In the data rows, 128 means zero.
Here are some points:
[ 68 141 157 128 125 155 101 191 162 157 133 172 118 220 106]
[ 99 164 104 104 180 182 134 137 154 230 155 165 189 198  88]
[136  68 121 111  64  69 114 107 129  53  80 105  59  74 167]
[162  88 147 180 147 121  81 153  96  41 195  72 108 232 111]
[200  68 110 106 188 166  70  95  99 161 223 118 194 135  82]
[170 103 144 127  96  97 105 114 108  35 109 118 121  41 189]
[ 55 129 141 140 103 122 104 186 171 138 107 147  63 255 103]
[169  73 128 100 173 171  69 133 104 167 218 117 168 182  79]
[148 124 157 168 104  83 112 129  91   9 109  91  84 113 197]
[ 69 231 162 175 123 128 193 147 152 124  76 163 149 126 163]
[173  67 111 106 198 176  53 137 122 170 216 132 177 191  81]
[ 95 146  79 125 139 135 138 134 218 166  87 175 140 140  95]
[ 76 195 160 136  81 118 184 146 163 109  58 157 105  60 187]
[112 149 104  68 163 186 150 104 126 255 149 184 201 126  92]
[190  63 134 165 180 125  41 134  52  96 210  66 122 255  98]
[166  37 125 116 159 148  22 147 107 119 220  83 107 213  60]
[ 98 154 120 146 129 114 175 131 124 177  87 124  76 150 117]
[ 61 142 157 129  79 115 134 176 155 101  89 144  65 174 152]
[244  55  62  92 122  97 111  21  80  57 183  75 185  17 129]
[181  96  83  81 160 142 105  95 124 181 149 156 185 101 128]
[ 69 181 145 157 164 163 145 161 142 226 125 166 143 216  83]
[177 166 129 132 147 128 167  92 123 119 121 137 195   6 166]
[107 138 139 136  76  99 143 144 149  77  85 112  72  92 148]
[189  79  92  85 100  75 123  79 118  88  77 119  98  26 175]
[228   0  69  90 154 106  53  90  67 119 203  52 102 162  86]
[101 180 141 140  99 122 177 128 144 117  83 136 108  66 154]
[109 164 157 139  63  89 176 133 142  56  43 153 113  28 222]
[ 56 156 154 155 125 133 122 197 178 118 118 122  62 229 101]
[106 149 150 148  74  88 188 118 116  96  77 117  75  66 162]
[ 66 134 164 139  93 124  86 207 180  64 117 132  73 201 127]
[118 114 172 180 130 110  74 194 113  34 126  84  68 232 144]
[208  29  75  84  89  76  84  77 105  60 134  88  94  54 153]
[ 71 235 175 173 175 193 164 172 171 204 142 187 207 140  98]
[160 149 151 196 170 113 120 121  73  59 136  92 144 183 159]
[128 102 149 126 120 131  86 152 142  90 147 142 143 144 123]
[104 163 114 130 173 166 157 120 122 223 142 146 168 181  86]
[178 101  72  79 138 122 151  72 111 152 141 112 154  50 135]
[112 125 135 133  97  76 132 149  98  78  63 109  36 196 168]
[204  32 105 112 142 116  49 117  97 100 182  95 137 141 120]
[105 101 122 115  72 103 116 142 155  91 121 101  53 103 117]
[ 65 187 187 156 102 136 122 202 176  69  91 147 100 151 155]
[ 24 162 165 102  46 129 144 177 226 113  61 191  87 106 151]
[ 67 171 132 122  51  99 218 110 162 118  42 143  74  24 162]
[119 162  90  68 118 135 192  99 162 225  92 157 143  31 116]
[ 84 204 147 179 168 149 168 151 127 196 118 140 140 213 106]
[141  77 131 116 155 151  72 155 112 137 175 130 141 221 107]
[155 110 147 154  71  84 133 108 104  45  96 107 104  33 171]
[174 124 150 187 179 127  88 141  50  87 161  83 122 225 139]
[180 100 145 170  87  74 124  94  87   0 124  72  90  55 175]
[ 61 197 136 138 155 170 157 164 159 213 114 169 146 206  95]
[ 56 219 156 171 153 154 169 171 146 161  93 162 125 206 139]
[ 92 166 129  92 120 173 133 136 192 188 132 189 177  82  96]
[109  74  96 107 133 126  91 136 131 166 148 103  76 217  83]
[106  63 102 118 101  87  98 141 112 104 129  78  16 188 101]
[ 35 173 183 179 103 137 125 208 157  86  97 156  73 234 140]
[150 175  93  96 138 150 220  48 124 196 130 140 202   2 119]
[ 70 157 130 146 117 118 153 166 156 128  98 121  69 183 117]
[ 56 241 157 157 189 189 157 185 177 208 109 190 192 191 127]
[107 212 129 124 139 155 183 128 170 169  84 170 187  53 153]
[179  77 115 110 126 119  93 112  95 102 155  92 129  82 145]
[ 73 184 145 160  88 101 189 146 147 107  60 136  76  97 160]
[155  42  90  36 107 105  51 150 142 119 126 113  88 156 136]
[159 101 123  95  88 110 123 106 140  78 116 133 130  36 166]
[147 118  89  78 123 131 155  97 138 194 108 157 145  52 129]
[148 128 131 129 197 188  88 142 131 187 197 142 201 198  86]
[120 141 170 163 141 130  96 162 117  79 137 129 118 183 150]
[120 107  93 116 154 122 110 140 127 177 105 140 104 207 113]
[173  59 101  90 128 139  82  99 124 135 185 109 146  97 101]
[ 44 161 146 134 107 134 130 182 161 162 102 156  75 223 100]
[ 52 229 169 148 136 161 175 179 155 163  84 179 155 159 146]
[233  84 118 123 130 110 123  58  69  58 164  97 194   0 166]
[155  92 168 185  97 102  82 141 100   0 145  81  91 142 149]
[ 76 171 156 169 140 161 114 177 143 131 130 152 133 228 117]
[ 81 191 169 195 140 124 146 183 129  99  85 139 102 205 159]
[104  94 138 127  98 108 103 164 140 128  96 128  50 185 123]
[ 94 187 166 147 159 164 129 171 159 155 142 167 172 167 117]
[152  56 141 178  98  87  71 111  88   0 191  67  76 215  89]
[ 84 184 131 139  95 113 216 112 135 146  64 138 111  39 168]
[224  65 106 150 125  89 119  45  48  33 171  48 129  50 151]
33 more points follow, each with its number after it:
[111  87 154 146 109 113  82 178 112  73 128 124  75 231 135] 0
[109 152 145 115 121 143 135 155 144 155 108 135 125 118 140] 1
[201  86 114 144 155 124  89 106  83  87 164  90 149 111 140] 2
[106 167 147 165 109 104 166 145 131 105  65 131  94 101 169] 3
[142 176  98  95 119 119 213  91 139 190  80 143 158   0 149] 4
[ 94 143 119 106 120 138 146 141 167 172 111 146 112 130 112] 5
[115 123 126  97 140 153 125 129 128 193 136 165 156 161 116] 6
[217  39  78  98 167  98 105  62  34 166 166  85 135 145 117] 7
[ 77 152 156 139 106 120 153 158 138 123  98 123  62 175 122] 8
[ 90 176 144 161 159 164 137 146 127 167 144 140 151 196  97] 9
[ 96 139 110 101  88 107 165 114 162 136  65 142  91  77 137] 10
[ 97  49 151 171 101 103  49 161 128  24 176  92  45 255  81] 11
[206  58  75  77 124  95 122  69 104  92 156  74 127  28 130] 12
[102 173 135 108 204 197 127 173 154 253 152 176 210 203 101] 13
[ 63 195 166 169  82  95 210 146 149 100  52 136  78  81 174] 14
[ 73 169 135  81  92 158 152 128 184 164 109 176 162  44 132] 15
[139 148 157 176  79  70 165 109  91  13  79  89  72  46 206] 16
[124  48 102  76 116 110  20 183 154 107 133 112  54 252 120] 17
[ 86 163 171 146 134 145 115 188 154 115 108 138  98 202 137] 18
[240  76 108  92 136 131 112  44  75  94 169 117 214   0 167] 19
[ 51 146 141 148 120 150 121 166 184 136 152 131 108 210  68] 20
[235  64  78  64 132 118 110  48 110 118 167  91 189   0 128] 21
[151 126 101  85 134 148 133  93 150 178 143 169 204  60 123] 22
[153 101 144 147  86  75 106 142 141   2 100  98  73  87 181] 23
[121 152 141 152 141 130 143 140 111 145 135 124 131 137 130] 24
[119 100 134 144  69  76 134 112 121  43  86  82  40 102 157] 25
[103  88 154 111  43  82 124 132 137  50  80 124  44  78 168] 26
[106 136 104  83  75 127 182  84 173 149 126 162 155  17  92] 27
[140  84  68  89 184 150  94 128 120 229 168 118 125 221  58] 28
[ 40 163 146 114  76 129 168 147 154 165  64 166  92 124 142] 29
[ 23 206 174 174 109 131 184 184 149 141  80 141  65 183 123] 30
[ 37 165 165 137  95 143 129 194 176 153  81 154  69 184 135] 31
[ 63 123 110 155 133  98 140 162  89 170  99 105  13 255  96] 32
Which three of these numbered points are nearest to each point below, ignoring the 3 directions in which the first points spread most? Their numbers follow each, nearest first.
[255  30  75 118 197 109  74  68  46 127 201  64 152 157 112] > 3 4 14
[132 101 142 162 100  94 132 136 112  55 120  78  50 137 149] > 14 30 4
[188 143 105 137 147 132 168  60 103 112 155 111 204  19 124] > 9 16 2
[ 86 143 102  57 152 184 146 131 190 255 163 168 168 122  54] > 5 26 27
[164 207 121 143 170 138 204  76 100 164 120 142 222  38 172] > 16 2 9
[ 88 106 128 142 111  99 111 169 124 135 108  95  21 241  92] > 28 10 8
[ 32 187 153 189 123 134 158 176 141 127  98 129  65 246 101] > 30 14 25
[ 76 140 119 150  70  73 199 111  79 129  49 105  13 155 150] > 32 7 28
[123 114 147 134 166 152  79 161 104 164 162 143 134 254 107] > 0 6 13
[127 133 106  70 147 185 129 111 174 226 172 179 225  41  83] > 15 22 11
[123  99 134 114 122 126 102 129 111 139 135 128 114 155 134] > 6 0 29
[146 124  96  97 183 173 114 116 133 212 172 146 196 143  76] > 21 12 1
[111 167 149 165  71  76 196 109 111  54  56 116  84  20 200] > 24 9 16
[120  98 135 107  76 118 111 126 163  71 127 122 111  52 130] > 15 11 20
[105 129 129 112 175 176 101 152 137 225 175 164 180 231  78] > 0 6 22
[184  40 105 116 142 128  58 111 109  85 193  87 130 147  99] > 21 22 23
[235  15  76  78 126 113  86  51  96  85 215  79 168  44  97] > 20 11 21
Now 33 new points, numbered from 0 again:
[106 255 184 181 225 208 164 183 136 226 120 225 255 179 157] 0
[121 161 147 170 165 168 133 141 114 169 171 119 174 158  91] 1
[181  77  89  74 117 118 100  93 123 142 142 121 149  47 131] 2
[149 140 140 177 171 132 112 131  86 132 146 115 132 177 124] 3
[159  59 143 162  37  65 105  88  99   0 150  75  75  94 132] 4
[139 141 121 149 197 167 128 122 106 177 172 134 189 200  88] 5
[132  85  93 107  60  53 188  58  72 124  70  87  28  82 156] 6
[103 130 119 144 167 158 124 143 118 186 176 127 140 255  66] 7
[227  49 100  85 175 133  71  74  51 129 194 110 187 105 134] 8
[183  92 139 167 103  74  89 128  93   0 138  60  80 116 158] 9
[ 66 166 125 154 170 140 169 152 120 229 116 134  81 245  80] 10
[ 96 148 116 109 129 150 160 112 162 177 138 158 152 104  91] 11
[119 200 142 113 124 143 202 109 144 160  97 165 192  28 156] 12
[ 78  92 138 120  82 110  80 176 167  76 127 115  48 175 113] 13
[ 88 140 152 141  74 102 138 168 176  76  87 129  61 115 139] 14
[165  97  96 116 113 101 138  95 115 117 112 109 113  52 135] 15
[133 167 108  69 113 140 176  90 157 198  87 185 185   0 162] 16
[192  98  61  73 162 125 125  78 119 186 125 137 164  91 123] 17
[ 37 190 163 119  77 146 156 174 206 134  79 179 110 129 126] 18
[155 127  83  82 137 131 157  87 119 173 125 122 143  71 117] 19
[188 227 158 162 158 142 187  91  90 111  89 164 251   0 232] 20
[ 96  77  99  49 108 109  82 174 183 137  88 138  56 202 135] 21
[197 108 117 145 131 112 128  80  96  71 155  91 152  61 133] 22
[141 152 151 144  72  87 160 109 114  50  64 131 118  10 215] 23
[182 194 195 186 183 133 119 135  81  53 111 151 217  98 228] 24
[157 182 123 151 224 169 127 121  99 160 172 138 222 187 117] 25
[136 126 122 145 153 143 120 119 103 137 153 118 137 177 108] 26
[122 141 159 157  66  91 164 123 132  81  82 123  94  40 160] 27
[133 110 125 108 185 186  82 144 137 205 205 147 176 201  61] 28
[165  54  85  84 152 145  88 105 131 169 185 128 158 146  68] 29
[151 117 103  48 144 175 108 121 187 206 143 177 214  66 116] 30
[151  92 130 159 179 144  82 135  67 128 212  91 136 255  76] 31
[ 87 153 120 103 135 156 141 138 149 207 120 174 141 160 118] 32
The same question for these:
[208  16  67 111 193 160  32  93  92 139 255  84 181 228  25] > 11 29 7
[145 151  92  62 122 150 181  82 159 212 117 161 189   0 126] > 2 14 28
[ 90 148 189 197 118 126  81 210 138  53  94 147  79 239 171] > 23 8 12
[154 149 151 176 199 158 106 148  98 126 174 129 183 219 128] > 25 5 3
[169 104 161 183 166 113  65 158  63  44 173  74  97 234 150] > 25 3 5
[255  23  53 101 157  75 125  18  26 112 186  17 116  36 114] > 10 7 19
[176  81 105  68 158 169  67 122 146 148 197 168 224 120 108] > 30 18 16
[ 87 180 108  79 106 158 175 121 202 165 107 178 170  62 107] > 18 14 13
[210  53  96 141 132  69 118  69  48  67 155  20  51 113 128] > 10 7 19
[148  85  98 131 111  73 158  82  85  93 114  50  42 100 123] > 10 19 7
[227 112 128 165 188 132 116  83  44 109 179  82 187  98 149] > 25 3 5
[206  51  85 106 107 115 108  22  90  63 203  90 174  34  98] > 4 11 28
[ 59 228 175 162 166 193 151 189 171 194 141 183 177 190 107] > 12 9 22
[186  75 141 164 119 106  93 106  90  21 174  78 129 106 127] > 22 1 12
[163 145 106 126 223 181  91 136 134 191 178 149 219 184  90] > 9 23 12
[134 174 124 124  86 102 184 100 166  84  57 137 134   0 170] > 9 28 12
[167  86 134 121  66  71 115 105 113  30 100  77  62  31 176] > 28 14 2
